In the rows, 100 means zero.
Rotation paths and how fast each direction turns (degrees per step):
Each turn is a multiple of 5 degrees from 10 to 175, or 0.
Each row of a path follows its step; steps can be skipped.

step 0: [115, 107, 104, 125, 88, 97, 123, 97, 78, 81, 70, 122, 110, 95, 84, 71, 89, 110, 129, 111, 90, 67, 94, 112, 100, 95, 87, 123, 111, 116, 107, 124, 65, 96, 115, 62, 86, 96, 78, 98, 133, 109, 95, 89, 117, 78, 116, 123, 69, 111, 105, 119, 87, 98]
step 2: [91, 95, 88, 105, 80, 82, 90, 82, 90, 90, 72, 101, 110, 111, 134, 67, 94, 43, 82, 108, 86, 104, 107, 97, 98, 108, 100, 138, 105, 125, 118, 132, 98, 81, 103, 130, 99, 103, 77, 88, 95, 127, 125, 99, 110, 116, 110, 78, 101, 98, 118, 93, 110, 79]
step 3: [76, 113, 103, 116, 82, 111, 131, 139, 102, 103, 72, 114, 111, 114, 102, 72, 122, 100, 109, 134, 85, 114, 87, 106, 88, 121, 101, 93, 129, 112, 97, 93, 114, 102, 104, 75, 83, 88, 99, 140, 100, 93, 105, 82, 124, 96, 88, 77, 94, 80, 135, 97, 67, 86]
step 4: [120, 90, 114, 84, 72, 115, 102, 111, 132, 95, 74, 71, 80, 92, 98, 88, 104, 76, 81, 119, 112, 111, 82, 109, 113, 126, 109, 99, 75, 89, 104, 67, 126, 90, 122, 96, 103, 101, 78, 92, 97, 119, 103, 82, 118, 106, 87, 114, 70, 67, 116, 97, 138, 120]
step 5: [118, 78, 106, 93, 91, 81, 108, 87, 102, 76, 117, 88, 73, 107, 115, 75, 129, 73, 112, 105, 91, 112, 84, 119, 112, 116, 89, 107, 98, 106, 118, 123, 111, 92, 68, 73, 66, 74, 104, 115, 145, 132, 96, 83, 87, 109, 117, 114, 112, 104, 111, 106, 104, 71]
step 6: [99, 115, 104, 77, 97, 107, 86, 100, 87, 79, 77, 83, 88, 91, 101, 76, 100, 108, 114, 105, 108, 79, 108, 92, 88, 101, 93, 81, 146, 94, 104, 91, 109, 91, 83, 67, 113, 80, 74, 134, 108, 77, 67, 90, 132, 107, 132, 120, 77, 73, 92, 73, 95, 99]
step 7: [142, 81, 102, 68, 95, 117, 95, 61, 102, 93, 88, 109, 93, 99, 98, 76, 101, 83, 121, 98, 71, 88, 105, 113, 115, 106, 89, 107, 83, 110, 108, 75, 82, 71, 106, 97, 103, 78, 91, 70, 107, 108, 132, 109, 151, 85, 96, 106, 100, 101, 103, 72, 85, 122]
step 8: [112, 107, 72, 115, 91, 92, 113, 72, 59, 116, 126, 101, 69, 91, 93, 57, 128, 65, 98, 98, 112, 89, 90, 113, 90, 102, 96, 93, 122, 135, 90, 113, 90, 88, 140, 97, 89, 92, 84, 137, 86, 111, 108, 98, 92, 96, 104, 100, 112, 90, 109, 88, 82, 90]
step 9: [106, 115, 112, 87, 89, 117, 98, 120, 107, 74, 82, 106, 100, 59, 89, 98, 107, 94, 76, 111, 81, 136, 86, 80, 58, 97, 121, 122, 116, 116, 94, 94, 85, 102, 117, 91, 126, 72, 60, 111, 77, 112, 107, 103, 129, 94, 119, 86, 100, 104, 112, 77, 111, 82]
step 10: [131, 103, 114, 136, 72, 96, 91, 88, 122, 106, 73, 109, 99, 104, 92, 93, 117, 83, 116, 115, 86, 123, 102, 111, 108, 83, 75, 100, 99, 121, 110, 89, 120, 103, 117, 107, 99, 87, 105, 115, 113, 137, 112, 76, 114, 106, 120, 79, 94, 126, 134, 119, 97, 144]
step 11: [98, 95, 94, 143, 89, 127, 102, 94, 90, 88, 116, 94, 89, 116, 81, 71, 92, 96, 75, 122, 128, 131, 77, 98, 96, 101, 109, 108, 142, 103, 100, 95, 126, 63, 97, 77, 79, 97, 80, 97, 108, 108, 79, 91, 112, 99, 103, 143, 116, 91, 116, 116, 114, 101]
step 12: [98, 82, 125, 57, 76, 90, 102, 83, 98, 104, 86, 84, 92, 70, 94, 95, 86, 109, 84, 114, 101, 115, 115, 82, 63, 109, 109, 112, 114, 95, 137, 129, 133, 84, 111, 89, 89, 81, 107, 85, 143, 105, 104, 93, 135, 117, 114, 95, 96, 101, 108, 92, 91, 107]
Speeds:
[94, 95, 106, 92, 91, 97, 100, 97, 100, 96, 98, 103, 101, 100, 97, 95, 98, 107, 107, 91, 106, 108, 98, 93, 104, 98, 103, 101, 95, 106, 103, 90, 96, 92, 104, 101, 108, 106, 98, 102, 104, 104, 94, 106, 102, 110, 94, 94, 102, 99, 98, 100, 104, 97]
140
[99, 99, 100, 100, 105, 93, 105, 104, 98, 95, 105, 101, 98, 99, 96, 95, 100, 94, 106, 94, 99, 92, 105, 98, 106, 96, 102, 102, 108, 108, 99, 101, 99, 97, 95, 99, 97, 93, 102, 96, 103, 106, 102, 89, 95, 100, 92, 88, 99, 102, 99, 113, 97, 107]
140
[107, 101, 95, 94, 101, 98, 104, 96, 106, 105, 112, 98, 99, 104, 98, 100, 102, 97, 85, 98, 101, 102, 99, 101, 99, 100, 92, 99, 104, 108, 105, 106, 103, 97, 100, 105, 101, 104, 95, 99, 105, 107, 96, 103, 97, 96, 91, 104, 107, 92, 93, 100, 105, 96]
110
[104, 103, 101, 98, 103, 99, 110, 99, 102, 98, 97, 103, 102, 98, 89, 103, 97, 99, 107, 96, 108, 101, 97, 95, 92, 101, 97, 110, 97, 108, 98, 106, 106, 108, 91, 102, 100, 94, 99, 102, 99, 88, 99, 105, 101, 103, 95, 105, 96, 94, 109, 97, 100, 102]
125

step 0: [93, 86, 88, 127, 123, 79, 81, 113, 108, 122, 80, 55, 111, 107, 117, 127, 77, 108, 142, 137, 94, 95, 110, 115, 85, 99, 111, 99, 107, 125, 91, 133, 111, 93, 116, 93, 102, 102, 83, 73, 93, 93, 113, 70, 71, 93, 105, 102, 99, 99, 104, 110, 121, 89]
step 1: [100, 82, 91, 87, 95, 101, 117, 116, 121, 141, 75, 108, 109, 99, 83, 130, 91, 134, 116, 117, 106, 91, 96, 86, 116, 100, 108, 122, 106, 90, 111, 95, 117, 95, 107, 90, 109, 119, 66, 68, 101, 61, 134, 105, 81, 119, 106, 115, 130, 103, 133, 94, 100, 109]
step 2: [91, 96, 57, 86, 97, 105, 84, 85, 92, 131, 81, 117, 89, 140, 82, 121, 102, 125, 126, 86, 120, 86, 84, 93, 82, 123, 107, 141, 95, 117, 98, 118, 109, 112, 111, 90, 88, 121, 87, 94, 118, 89, 101, 91, 122, 128, 101, 96, 95, 107, 66, 77, 113, 88]
step 3: [101, 99, 80, 120, 128, 97, 106, 91, 93, 123, 85, 90, 124, 99, 96, 126, 113, 115, 82, 74, 116, 73, 97, 114, 99, 106, 113, 124, 100, 113, 105, 90, 64, 84, 79, 115, 93, 116, 76, 117, 124, 107, 90, 70, 77, 99, 119, 116, 104, 88, 85, 79, 144, 128]
step 4: [127, 90, 75, 112, 123, 85, 128, 80, 88, 103, 86, 78, 121, 125, 109, 117, 106, 107, 126, 112, 91, 108, 119, 69, 105, 122, 82, 99, 111, 117, 88, 106, 106, 70, 98, 90, 92, 131, 82, 113, 99, 99, 120, 77, 80, 82, 140, 112, 67, 117, 93, 100, 93, 123]
step 5: [107, 93, 83, 119, 103, 76, 112, 119, 104, 104, 88, 97, 101, 96, 78, 146, 95, 107, 124, 121, 123, 98, 60, 91, 129, 101, 77, 93, 115, 119, 98, 97, 64, 98, 116, 63, 86, 102, 89, 84, 109, 103, 137, 94, 99, 94, 123, 94, 104, 122, 100, 128, 120, 88]
step 6: [112, 104, 97, 132, 92, 109, 103, 93, 95, 114, 107, 109, 61, 118, 99, 121, 135, 139, 95, 105, 119, 76, 96, 90, 98, 108, 85, 117, 96, 108, 94, 92, 100, 88, 136, 83, 123, 110, 85, 82, 121, 76, 106, 60, 108, 129, 101, 89, 86, 112, 140, 102, 122, 90]
step 7: [92, 124, 83, 111, 95, 116, 116, 105, 94, 147, 101, 97, 72, 121, 132, 105, 97, 80, 99, 93, 140, 70, 80, 89, 88, 124, 88, 99, 81, 133, 105, 76, 95, 78, 100, 91, 89, 112, 69, 111, 113, 109, 90, 90, 86, 125, 100, 100, 119, 121, 91, 94, 96, 125]
step 8: [105, 88, 89, 124, 101, 86, 119, 91, 97, 140, 106, 68, 101, 118, 128, 94, 106, 101, 123, 99, 113, 91, 76, 94, 76, 116, 82, 91, 98, 106, 111, 91, 77, 92, 80, 124, 119, 114, 113, 86, 134, 110, 130, 113, 79, 82, 105, 96, 57, 105, 96, 73, 128, 113]
step 9: [133, 86, 81, 118, 93, 97, 132, 109, 110, 125, 86, 71, 120, 114, 100, 100, 118, 93, 119, 108, 77, 115, 60, 109, 110, 78, 49, 102, 92, 93, 89, 89, 80, 74, 103, 119, 87, 94, 76, 101, 106, 72, 130, 79, 104, 111, 112, 83, 105, 93, 96, 96, 87, 102]
step 11: [118, 94, 95, 150, 75, 100, 98, 113, 88, 128, 133, 87, 92, 90, 106, 124, 85, 122, 93, 91, 105, 78, 105, 112, 87, 124, 106, 88, 76, 140, 84, 77, 83, 96, 147, 108, 93, 101, 114, 112, 102, 102, 108, 85, 108, 124, 116, 94, 122, 82, 95, 75, 96, 105]
step 12: [118, 128, 108, 126, 96, 86, 75, 118, 120, 136, 115, 58, 93, 100, 120, 97, 101, 101, 135, 108, 111, 97, 105, 129, 91, 121, 102, 92, 113, 112, 112, 104, 137, 62, 106, 113, 98, 129, 103, 100, 115, 99, 117, 85, 65, 108, 97, 91, 111, 99, 99, 102, 109, 131]
Speeds:
[99, 98, 96, 103, 94, 106, 96, 96, 98, 99, 101, 99, 98, 95, 94, 107, 97, 101, 91, 95, 93, 102, 97, 100, 100, 99, 101, 105, 98, 103, 108, 98, 107, 104, 107, 95, 102, 98, 89, 106, 99, 107, 106, 101, 111, 105, 87, 98, 98, 106, 103, 97, 105, 106]
85
[109, 105, 101, 108, 97, 98, 109, 98, 104, 104, 96, 98, 86, 100, 103, 97, 101, 101, 95, 97, 100, 92, 99, 97, 103, 93, 93, 87, 102, 98, 101, 97, 96, 102, 101, 108, 96, 98, 97, 102, 105, 104, 99, 102, 102, 98, 93, 99, 92, 105, 98, 102, 94, 93]
25
[103, 97, 95, 104, 100, 98, 103, 100, 96, 95, 111, 101, 104, 98, 96, 100, 95, 101, 99, 104, 100, 90, 95, 102, 94, 93, 105, 96, 100, 103, 107, 111, 90, 107, 103, 102, 103, 92, 104, 94, 99, 103, 99, 98, 97, 102, 102, 92, 97, 95, 97, 95, 113, 95]
130
[100, 99, 101, 103, 92, 102, 108, 92, 100, 98, 100, 106, 102, 103, 98, 105, 97, 105, 100, 100, 95, 104, 109, 97, 100, 100, 103, 97, 96, 97, 98, 95, 96, 101, 103, 99, 110, 101, 108, 97, 100, 92, 100, 96, 99, 103, 101, 101, 86, 99, 106, 87, 90, 105]
155
[102, 103, 107, 103, 105, 101, 104, 98, 97, 105, 100, 93, 101, 101, 99, 98, 87, 108, 100, 103, 99, 109, 104, 89, 100, 105, 96, 98, 105, 112, 98, 97, 101, 109, 94, 102, 107, 94, 96, 102, 99, 98, 91, 105, 100, 98, 101, 95, 108, 101, 100, 98, 105, 104]
100

step 0: [70, 83, 94, 107, 103, 101, 106, 112, 81, 59, 79, 87, 130, 101, 105, 121, 92, 99, 104, 116, 90, 60, 113, 76, 94, 106, 84, 90, 74, 88, 131, 84, 93, 101, 87, 90, 115, 134, 103, 77, 123, 80, 107, 96, 102, 106, 81, 82, 97, 101, 111, 112, 112, 67]
step 1: [64, 100, 81, 76, 74, 133, 74, 64, 83, 82, 98, 106, 109, 123, 121, 107, 89, 113, 115, 100, 89, 79, 114, 104, 116, 102, 101, 102, 94, 84, 127, 92, 86, 89, 74, 139, 81, 99, 100, 90, 105, 89, 93, 93, 120, 92, 83, 85, 99, 85, 109, 87, 80, 83]
step 2: [83, 91, 101, 95, 91, 118, 104, 72, 94, 75, 70, 90, 82, 113, 82, 111, 120, 104, 109, 91, 91, 80, 140, 106, 88, 65, 101, 97, 109, 84, 95, 93, 77, 77, 103, 121, 104, 71, 111, 103, 112, 120, 97, 124, 71, 121, 89, 81, 120, 73, 111, 104, 96, 71]
step 3: [82, 112, 102, 67, 75, 107, 107, 119, 92, 107, 63, 92, 86, 115, 108, 106, 97, 98, 113, 82, 102, 81, 87, 91, 118, 132, 92, 115, 108, 79, 108, 113, 69, 84, 72, 91, 122, 75, 130, 92, 97, 116, 90, 103, 56, 115, 99, 69, 113, 96, 113, 117, 103, 100]
step 4: [73, 103, 101, 145, 96, 113, 64, 121, 83, 91, 77, 88, 83, 108, 87, 106, 87, 125, 131, 105, 102, 69, 77, 97, 99, 106, 90, 81, 111, 96, 120, 92, 87, 82, 75, 77, 122, 107, 101, 84, 121, 105, 88, 93, 99, 112, 112, 84, 107, 106, 105, 132, 118, 73]
step 5: [57, 70, 85, 96, 108, 103, 88, 111, 89, 82, 93, 85, 141, 116, 126, 76, 75, 103, 113, 85, 76, 53, 118, 100, 135, 98, 88, 88, 110, 93, 109, 93, 90, 89, 89, 107, 94, 117, 106, 96, 114, 100, 109, 81, 96, 87, 93, 93, 94, 102, 117, 120, 107, 82]
step 7: [82, 106, 106, 66, 69, 110, 117, 75, 93, 79, 77, 104, 95, 98, 94, 117, 107, 96, 113, 100, 122, 53, 118, 119, 97, 90, 82, 87, 104, 115, 83, 97, 69, 83, 96, 110, 112, 84, 143, 108, 94, 120, 88, 86, 84, 109, 96, 82, 98, 114, 121, 102, 86, 85]
step 8: [100, 129, 102, 90, 91, 104, 101, 102, 79, 81, 80, 104, 86, 94, 114, 126, 86, 104, 124, 94, 99, 94, 102, 71, 101, 107, 81, 102, 116, 66, 115, 103, 86, 79, 77, 79, 101, 82, 124, 101, 124, 111, 73, 83, 74, 121, 127, 83, 77, 98, 116, 103, 121, 67]
step 9: [64, 108, 97, 136, 108, 96, 84, 107, 78, 106, 77, 109, 97, 146, 110, 79, 88, 107, 123, 97, 114, 47, 96, 89, 107, 110, 82, 92, 99, 95, 96, 92, 101, 79, 67, 103, 80, 88, 110, 118, 102, 103, 86, 99, 97, 91, 118, 85, 102, 99, 91, 106, 123, 75]
step 10: [74, 101, 95, 93, 100, 87, 85, 105, 106, 73, 93, 75, 95, 125, 103, 82, 67, 98, 131, 91, 67, 78, 117, 108, 118, 102, 96, 91, 126, 94, 87, 74, 93, 91, 110, 100, 67, 91, 95, 98, 97, 101, 84, 103, 96, 101, 71, 106, 99, 87, 128, 149, 123, 84]
step 11: [103, 104, 92, 96, 70, 92, 100, 102, 108, 87, 115, 82, 106, 119, 82, 110, 119, 127, 121, 91, 107, 42, 129, 95, 118, 108, 88, 99, 120, 91, 115, 88, 66, 78, 124, 87, 84, 121, 128, 96, 66, 100, 89, 103, 91, 95, 95, 87, 112, 105, 126, 105, 96, 109]
step 12: [97, 87, 110, 81, 83, 110, 113, 67, 72, 70, 81, 113, 88, 89, 86, 125, 82, 111, 115, 94, 108, 74, 109, 101, 94, 109, 84, 97, 126, 121, 91, 92, 90, 94, 89, 62, 96, 123, 122, 98, 102, 83, 71, 79, 84, 105, 89, 67, 74, 111, 122, 100, 101, 86]
Speeds:
[98, 92, 96, 95, 105, 101, 99, 98, 95, 103, 99, 99, 100, 99, 108, 91, 94, 91, 93, 96, 102, 94, 96, 95, 96, 92, 95, 102, 90, 104, 99, 105, 92, 107, 104, 94, 102, 102, 105, 107, 91, 104, 96, 101, 105, 101, 97, 92, 102, 97, 103, 102, 100, 101]
160
[104, 92, 101, 103, 106, 104, 92, 97, 91, 97, 103, 102, 99, 93, 103, 103, 98, 102, 104, 93, 105, 108, 103, 94, 107, 91, 94, 96, 106, 97, 105, 102, 103, 95, 89, 104, 95, 107, 100, 106, 97, 96, 103, 96, 102, 99, 104, 92, 101, 108, 97, 97, 100, 100]
95
[99, 94, 108, 90, 98, 109, 103, 98, 111, 94, 104, 106, 96, 103, 95, 102, 104, 97, 105, 98, 102, 105, 107, 108, 97, 100, 101, 98, 101, 96, 101, 111, 97, 92, 107, 96, 94, 102, 100, 101, 93, 104, 99, 107, 99, 101, 103, 95, 106, 102, 105, 101, 97, 106]
80
[96, 105, 96, 112, 99, 106, 93, 95, 96, 108, 103, 104, 96, 103, 94, 98, 99, 113, 104, 103, 112, 96, 100, 103, 96, 99, 101, 99, 101, 101, 99, 100, 97, 99, 101, 98, 105, 102, 95, 99, 90, 106, 99, 106, 106, 98, 104, 99, 97, 93, 99, 92, 93, 100]
145

step 0: [113, 68, 111, 115, 71, 106, 104, 101, 70, 92, 115, 94, 106, 116, 88, 131, 105, 87, 101, 80, 99, 104, 132, 129, 94, 112, 96, 116, 108, 106, 118, 103, 89, 61, 114, 128, 101, 135, 94, 104, 128, 76, 93, 128, 98, 65, 103, 126, 87, 112, 76, 110, 109, 79]
step 2: [98, 93, 105, 128, 111, 91, 122, 109, 114, 88, 74, 110, 94, 75, 81, 79, 84, 136, 110, 86, 81, 104, 93, 100, 96, 89, 105, 75, 75, 119, 109, 121, 75, 125, 82, 141, 127, 110, 105, 95, 96, 107, 116, 110, 129, 89, 88, 56, 91, 120, 105, 68, 89, 110]
step 3: [122, 59, 85, 107, 107, 93, 81, 98, 104, 126, 112, 121, 70, 105, 80, 116, 93, 127, 97, 97, 74, 122, 87, 89, 136, 121, 92, 103, 113, 101, 92, 124, 109, 79, 89, 110, 86, 95, 113, 83, 91, 89, 83, 143, 116, 70, 123, 125, 99, 112, 119, 129, 101, 85]
step 4: [122, 96, 126, 91, 88, 107, 71, 126, 97, 125, 83, 125, 91, 92, 96, 116, 70, 70, 89, 118, 95, 83, 126, 137, 106, 98, 111, 84, 110, 119, 91, 61, 101, 109, 84, 94, 76, 127, 99, 118, 101, 93, 105, 89, 90, 80, 103, 119, 104, 120, 93, 117, 116, 143]
step 5: [100, 66, 104, 86, 96, 111, 105, 102, 83, 115, 78, 101, 132, 120, 126, 87, 98, 124, 109, 124, 53, 97, 99, 91, 71, 88, 109, 102, 87, 113, 96, 140, 78, 109, 105, 93, 126, 123, 75, 119, 118, 109, 109, 97, 69, 96, 114, 77, 85, 123, 76, 81, 94, 111]
step 6: [92, 92, 65, 96, 109, 76, 106, 110, 139, 103, 126, 110, 80, 112, 70, 85, 111, 101, 99, 107, 91, 104, 59, 77, 98, 115, 127, 91, 103, 103, 107, 99, 112, 100, 116, 124, 114, 118, 118, 132, 110, 84, 112, 118, 98, 75, 94, 106, 63, 113, 90, 81, 136, 72]
step 8: [106, 96, 103, 132, 94, 125, 99, 109, 62, 122, 85, 91, 111, 128, 111, 106, 125, 102, 111, 96, 83, 117, 138, 147, 117, 114, 125, 86, 66, 136, 106, 102, 91, 98, 85, 105, 117, 97, 85, 104, 108, 102, 86, 135, 81, 82, 101, 90, 116, 96, 99, 90, 128, 103]
step 9: [136, 78, 104, 104, 104, 97, 109, 72, 87, 68, 119, 88, 88, 106, 86, 128, 108, 107, 53, 88, 87, 105, 99, 85, 118, 85, 120, 74, 109, 95, 83, 112, 102, 121, 107, 98, 113, 121, 124, 127, 98, 118, 134, 103, 90, 84, 127, 98, 94, 131, 87, 67, 118, 114]
step 10: [73, 95, 114, 136, 111, 94, 99, 81, 108, 112, 70, 141, 84, 88, 48, 75, 94, 110, 102, 104, 87, 58, 79, 88, 110, 115, 104, 101, 114, 100, 121, 130, 81, 115, 89, 96, 82, 113, 112, 105, 102, 101, 133, 113, 107, 93, 74, 109, 101, 108, 80, 111, 88, 118]
step 11: [76, 68, 114, 120, 92, 109, 83, 114, 102, 95, 108, 85, 83, 108, 108, 99, 65, 140, 91, 106, 85, 99, 96, 124, 101, 97, 110, 108, 80, 140, 112, 106, 122, 74, 95, 111, 93, 123, 64, 66, 104, 87, 84, 111, 110, 69, 108, 112, 73, 113, 113, 132, 118, 91]
step 12: [125, 98, 90, 81, 69, 110, 100, 111, 94, 130, 107, 98, 104, 121, 105, 103, 110, 69, 99, 85, 93, 107, 97, 104, 117, 77, 98, 59, 133, 122, 94, 104, 120, 75, 69, 93, 102, 132, 97, 132, 77, 108, 85, 102, 94, 95, 107, 87, 88, 154, 92, 101, 108, 110]
step 13: [108, 85, 96, 90, 94, 106, 123, 110, 107, 113, 101, 154, 83, 122, 98, 108, 69, 122, 113, 128, 119, 78, 114, 98, 82, 101, 126, 81, 110, 90, 81, 118, 59, 117, 111, 99, 133, 114, 98, 109, 105, 103, 119, 124, 104, 102, 80, 78, 95, 99, 90, 60, 96, 127]
Speeds:
[102, 108, 103, 105, 99, 92, 106, 101, 102, 101, 105, 101, 103, 90, 94, 94, 99, 95, 105, 103, 97, 97, 106, 112, 99, 105, 103, 95, 97, 102, 105, 89, 102, 100, 98, 107, 100, 105, 105, 107, 100, 96, 98, 102, 103, 99, 88, 97, 104, 100, 93, 98, 105, 96]
170
[99, 104, 94, 103, 98, 98, 104, 103, 104, 100, 104, 104, 101, 95, 101, 100, 94, 98, 96, 98, 100, 105, 102, 106, 101, 108, 94, 104, 99, 104, 111, 100, 102, 91, 89, 92, 96, 85, 96, 97, 98, 97, 98, 102, 99, 91, 104, 105, 94, 106, 106, 97, 97, 103]
90
[107, 109, 98, 101, 101, 100, 90, 101, 103, 110, 102, 90, 99, 102, 96, 106, 97, 97, 96, 99, 103, 100, 106, 107, 98, 96, 95, 102, 96, 104, 106, 106, 99, 104, 101, 98, 97, 107, 91, 101, 108, 99, 102, 100, 102, 98, 99, 101, 97, 89, 101, 114, 98, 99]
100
[100, 102, 100, 100, 101, 111, 104, 95, 96, 109, 100, 99, 98, 98, 97, 96, 101, 107, 101, 99, 105, 101, 95, 109, 101, 104, 97, 102, 101, 98, 97, 109, 107, 102, 103, 101, 98, 111, 108, 101, 107, 97, 92, 96, 99, 89, 100, 101, 95, 102, 103, 91, 100, 110]
0
[96, 102, 96, 109, 100, 107, 99, 98, 100, 90, 96, 92, 103, 100, 98, 97, 104, 91, 93, 94, 104, 98, 104, 96, 99, 104, 107, 110, 99, 104, 102, 104, 98, 102, 101, 98, 98, 96, 105, 105, 111, 108, 95, 104, 97, 102, 99, 106, 103, 96, 99, 93, 110, 96]
40
[102, 102, 96, 91, 97, 105, 100, 101, 103, 95, 92, 100, 100, 95, 95, 100, 84, 104, 101, 100, 91, 97, 100, 101, 103, 97, 104, 100, 98, 95, 98, 106, 101, 98, 94, 97, 92, 106, 100, 102, 94, 105, 89, 105, 109, 109, 103, 102, 99, 101, 96, 103, 105, 101]
45
